In the rows, 128 means zero.
Each row of M is roughly a mix of the hidden directions of one of 4 groups.
M:
[[116 158 147 146 159 117 144 100 125 171]
 [108  89 127 111  87 130 106 137 149 100]
 [124 127 110 125  86 130 183 108 130 139]
 [120 126 122 168 157 131  86 147 127  96]
 [127 134 142  92 122 146 136 129 116  68]
 [116  98 141 148 100 108 169 112 145 153]
 [ 99 101 109 151  81 133 145 121 137 152]
 [133 134 103 107 165 130 117  92  86 135]
 [ 95  96 133 111 169 136 120 103 123 157]
 [141 144 136 171 115 132 145 176 108 113]
 [186 153 152 120 137 125 132 140 100 133]
 [152 105 115  95 108 160 153 134 157 108]
 [160 112 138 146 100 113 102 150 150  91]
 [127 114 146 105 129 116 132 140  85  79]
 [136 163 146 145  94 131 147 138  98  92]
 [117  91 141 115 137 106  88  96 105 141]
 [131 174 147 131 123 147 149 130 116 176]
 [127 133 115 149  99 133 134  90 136 179]
 [ 97  96 125 132 152 106 176 113 126 136]
 [ 95 123  77 123 119 137 150 159 148 125]
 [135  94 163 135 151 102 116 169 140 139]
 [124  98 115 128  99  85 152 123 150 100]
 [106 185 110 129 151 127 128 156 113 117]
 [107 113  97 145 120 134  93 133  86 153]
 [156 173 145 145 133 134  88 143 145 141]
 [143 143  99 110 146 149 127  82 100 149]
 [144 137 131  96 119 107 159  75 133 133]
 [115 132 180 100  93 129 120 133 109 109]
 [ 95 151 145 141 128 145 112 163 143  87]
 [144 148 134 164 113  95 170 146 143 119]
 [133 162  97 167 102 142 154 119 127 148]
 [167 118 132 175 158 131 137 148 141 147]
 [112 107 130 101 142 143 160  93 168 128]
 [130 124 113 130 101 162 175 126 148  97]
 [138 128 129 141 149 147  91  93 132 173]
 [101 102 136 119 171 121 158  97 126 146]
 [152  90 150 116  90 129 107 116 152 149]
 [101 153 102 134 109 137 152 164 161 112]
 [104  95 149 113 109 139 105 154 137 168]
 [139 153  70 157 124 115 136 112 127 111]
 [ 98 113 126 172 134 158 143 150 115 157]
 [128 119 111 163 164 127  85 131 116 100]
 [109 151 109 119 115 142 172 109 108 164]
 [ 85 129 101  93 134 153 101 146 130 138]
 [148 121 101  95  93 148 155 153 111 117]
 [159 108 158 122 175 103 125 138 106 130]
 [112 131 149 145 163 127  72 121 139 138]
 [ 81  86 161 108 134 122 139 126 124 128]
 [ 83 121 128  92 103 141 121 137 158 149]
 [116 131  75 130 136 112 146 102 158 150]
 [133 132 140 113 109 157 155 135 186 127]
 [129 142 110 172 129 136 126 146 137 181]
 [129 115 113 130 102 128 119  70  94 134]
 [170 166 134 134 105 104 159 129 127 108]
 [149 131 135 145 127 153 171 163 154 105]
 [ 99  99  99  95 117 141 111 129 134 166]
 [ 79 101 142 116 147 116 120 139  95 107]
 [ 86 102 105 127 134 112 129 107 153  91]
 [150 159 123 106 103 136 173  96 129 128]
 [124 132  96 109  91 145 174 136 132 107]
 [147 119  88 105 125 116 153  90 124 159]
 [110 124  92 144 104 114 116 155 105  87]
 [144  89 116 136 136 136 107 143 100 174]
 [147 122 177 112 136  87 132 105 144 117]
 [131 120 120 144 122 173 112 180 111 129]
 [143 126 142 127 134 111 179  89 147 108]
 [131 127 124 131  83 173 142  93 113 132]
 [121 132 132 172 156 128  82 124 152 114]
 [134 112 117 106 141  97 135 156 135  75]
 [149 108 145 120 144 110 163 144 161  91]
 [146  86 112 136 179 109 121 141 137 122]
 [157 142 108 116  83 143 147 161 107 123]
 [154 136 100 152 148 102 113 111  84 136]
 [120  92 117 120 126 111 145 100  79 146]
 [137 159 137 147 137 121  89 116 177 132]
 [122  91 152 135 168  97 102 123 121 148]
 [121 127  81 134 137 155 111 122 137 175]
 [154 141 139 143 140  99 159 144 131  81]
 [131 139 123  96 134 112 126  64 136 118]
 [154 140 124 156 127 148 175 139 165 130]
 [132  90 119 140 131 103 134  88 170 123]
 [ 93 121  84  99 107 152 129 150 128 114]
 [161 144  95 121 160 145 151 142 130  93]
 [161 149 121 141 152 132 168 125 165 107]
 [121  84 155 151 157 114  94 124 132 145]
 [101 147 102  74 145 130 105 118 128 119]
 [133 168 153 134 102 148 148 153 115  95]
 [107  81 134  95 124 137 129 121 158 100]
 [124  96 138 104 145 136  88 114  86 135]
 [107 125  62 139 143 116 117 126 116 138]
 [102 123 135  78 121 141 101 120 104  98]
 [130 117 129 146 122 120  89 170  98 159]
 [152 136  82 174 147 113 132 122 144 127]
 [116 151  96 144  99 171 151 135 139 148]
 [108 115 165  96  97 157 139 147 144 140]
 [181 158 110 155 108 129 111 141 135 133]
 [111 161 149 158 118 146 129 162 165 123]
 [ 63 109 151 129 126 114 143 131 136 122]
 [100  92 144 138 146  94 145 113  95 140]
 [ 99 109 113  94 107 131 107 110  91 105]
 [126 131 140 123 103 141 161 185 108 126]
 [191 152 117 122 146 146 122 119 138 138]
 [102 140  94 116 114 109 113  83 121 154]
 [130 152 117 168 125 126 133 128 183 147]
 [168 145 152 156 136 122 153 131 153 160]
 [101 151 135 138 106 153 140 174 158 134]
 [172 158 135 135 100 110 166 130 121 117]
 [105 156 124 119 103 128 164 156 152  96]
 [109 111 157 124 147 111 108  84 148 156]
 [164 133 148 147 111  93 108 145 104 156]
 [152 130 131 102 124 125 152  99 158  83]
 [147  85 111 169 135 148 131 140 127 158]
 [117  77 165 120 138 105 111 107 139 139]
 [130 154 124 130 121  88 153  92 162 145]
 [121 137 117 110 106 137 148 111 163 179]
 [135 102 159 114 143 141  93 119  84 141]
 [ 97 125 122  89 101 134 153 164 120 108]
 [101 145  83 139 130 164 120 160 139 136]
 [179 110 123 148 127 114 112 137 164 107]
 [118  92 105 101 109 173 118 148 118 137]
 [ 86  92 158 122 107 124 161 142 132 130]
 [145 146 125 122 130 130 137  74 148 168]
 [121 155 100 109 139 128 116  73 138 147]
 [130 107 127 123 113  80 140 101 171 130]
 [102 115 133 123 153 178 119 100 155 119]
 [152 102 121 134 124  87 137  93 154 155]
 [115 110 146 117 174 134 153  85 134 139]
 [114 136 138 133  97 122 141 169  99  87]
 [147 140 101  96 104 171 150 128 149 118]
 [154 136 155 103 126 136 154 119  76 123]
 [120 115 150 127 153 103 142  72 142 144]
 [157 147  95 129 110 134 137  92 106 163]
 [108 173 120 138 134 107  87 143 113 149]
 [120  86 118  89 125 157 137 101 152 124]
 [177 168 128 123 142 152 124 142 111 147]]

Here is one row from each group, named. Which group is each of the other rows in?
[149 135 147 119 114 119 166  84 161 122]
G
[129 145 188 128 111 132 133 114 157 149]
Q
[148 171  89 113 146 155 130 129 106 117]
U
[118 103 128 114 146 152  75 148 113 148]
T

[174 135 135 124 124 131 105 172 119  97]
T
[144 113 148 125 124 105 113  68 116 145]
G
[134 154  83 122 157 139 127  86 142 134]
G
[105 154 169 115 124  99 101 158 124 139]
G
[113  73 145 144 156 134 114 132 119 156]
T
[144 123  91 127 131 157 138 150  86 159]
Q
[116  97 114 108 147 127 124 119 174 166]
G
[103  94 122 144 125  99 129  99 168 112]
U
[102 138 106 139 109 165 116 148 130 174]
G
[130  87 111  93 113 139 123  91 154 118]
U
[141 130 142 163 112 104 125 141  99 176]
T
[102  83 161 105 151 122 137 107 147 130]
U
